In the rows, 128 means zero.
One turn moves every row onto another: examples first, then more rows asked:
zap: [119 135 143  87 135 108 137  75 114 157 150 118 112 106 103 136 124 117
 113 121 122 114 111 120 125 132 148 111 101 138 119 115 104 134  96 133
 141 113 139 103 151 123 120 120 133 158]
duti: [123 110 151  90 133 119 137  87 117 133 150 109 116 122  81 146 123 131
 128 153 132  85 109 128 127 118 137 132 123 113 106 120 109 118  96 134
  99 151 148 120 118 125 132 124 130 159]
Lopu: [119 130 134 128 140 112 140 135 121  98 108 103 117 124 139 111 154 113
 158 134 132 140 120 119 112 147 161 121 154 154 118 117 105 120 141 140
 143 118 136 126 126 141 140 109 128 139]
puzu: [145  71 113 126 140 112 135  98 126 150 121 125 114 127 102 125 133 159
 138 130 146 138 133  99 145 138 130 156 121 109 151 143 118 131 113 130
 121 146 134 143 136 150 107 140 108 127]
pes: [110 139 143 112 124 100 156  83 119 144 134  94 146 104 107 146 121 111
 142 115 136 113 123 132 134 114 146 116 116 125 104 154 103 127  78 113
 118 115 158 108 140 140 124 141 118 148]
dof: [116 124 143 119 124  98 160  79 114 155 131  92 138 110 107 137 125 114
 136 134 140 112 134 136 144 119 147 117 123 134 118 153 118 137  76 108
 104 126 164 129 135 148 118 147 111 144]
Popeg: [114 148 132 149 123 124 123 130 129  97 113 110 118 130 130 118 145 108
 169 141 105 117 118 131 112 132 143 113 116 146 129 120 122 118 148 129
 121 111 151 123 110 154 138 111 120 122]
Numoz: [121 134 135 165 113 139 129 136 120 147 137  98 146 119 128 103 158 125
 115  85 128 145 134 125 149 110 115 141 122 147 133 133 152 132 128 134
 142 115 135 161 117 158 120 127  97 128]
res: [112 133 139 127 141 109 125 136 134  98 126 122 128 139 125 110 143 127
 152 130 113 140 127 133 107 148 156 116 113 142 129 113 115 119 139 143
 145 138 154 164 121 162 140 110 128 143]
tarum: [117 121 123 136 127 123  97 127 119 139 166 107 142 121 100 124 121 121
 122 102 136 123 108 111 134 112 117 155 136 159 107  97 104 122 142 163
 149 106 128 117 115 141 153 107  82 127]
zol: [134 126 119 132 118 153 108 137 103 127 155 119 131 117 107 114 151 134
 117 104 122 117 104 111 145 106 107 144 131 170 107 104 118 126 140 158
 152  99 116 129 118 144 153 102 101 129]
pipop: [124 102 125 137 114 140 152 142 109 121 132 103 131 135 119 119 139 167
 128 115 144 124 114 134 149 136 103 158 140 132 125 103 125 111 124 148
 121 123 110 155  84 156 131 120 109 139]
sisuv: [153 107 129 109 118 141 145  96 124  86 127 159 113 114 111 127 136 131
 129  99 134 140 134 106 130 116 119 126 108 106 127 136 128 132 144 157
 130 115 141 144 113 146 132 145 144 111]
zikal: [107 113 130 142 131 118 157 128 118 138 141 108 120 145 118 122 121 150
 129  96 144 125 106 137 143 137 109 168 131 117 121  89 113 105 124 144
 135 124 125 128  84 158 145 144  96 137]
gis: [123 101  97 110 103 126 139  96 115 109 134 149 118  97 114 126 118 123
 139 101 137 155 128 112 125 124 130 132 138 157 123 144 126 134 135 123
 127 133 123 158 137 138 153 133 129  97]
Sis: [110 114 155  95 123 110 131  88 130 134 141 103 133 120  86 150 106 118
 135 142 125  90 109 124 122 121 147 128 111 106 114 123 118 125  94 133
  97 141 130 125 125 123 124 125 124 164]
fimu: [118 132 150 167 127 112 113 117 126 156 147  83 129 132 119  96 147 119
 116  77 132 149 128 121 150 121 126 147 120 136 134 114 141 129 131 146
 130 113 140 132 108 144 116 135  88 134]
vina: [141  98 100 130 127 143 108  82  96 137 144 126  87 104  96 133 143 162
 134 128 142 128 118 102 124 131 118 151 140 136 104 124  96 114 114 128
 122 118 143  93 135 150 138 136 119 112]
sedu: [144 116 124 122 101 144 122  99 122 110 130 101 125 103 115 118 132 147
 142 105 139 145 139  97 122 132 115 115 132 136 110 145 119 146 140 133
 111 135 152 144 101 107 124 131 144  90]
Kodun: [146 104 116 152 122 128  97 105 137 149 141 127 116 113 108 135 138 139
 130 106 127 132 120 101 130  87 117 143 102 124 110 171 119 131 119 131
 132 137 184 120 139 153 126 125 110 115]
busen: [135 135 137  92 144 116 134  82 116 165 148 128 112 101 106 142 131 105
 103 126 118 103 114 118 130 107 150 114 110 143 118 127 106 140 104 132
 138 109 159 110 157 132 123 119 121 150]

sisuv -> sedu
res -> Popeg
vina -> puzu
Where do these go?
pipop -> Numoz
pes -> zap
zikal -> fimu
duti -> dof

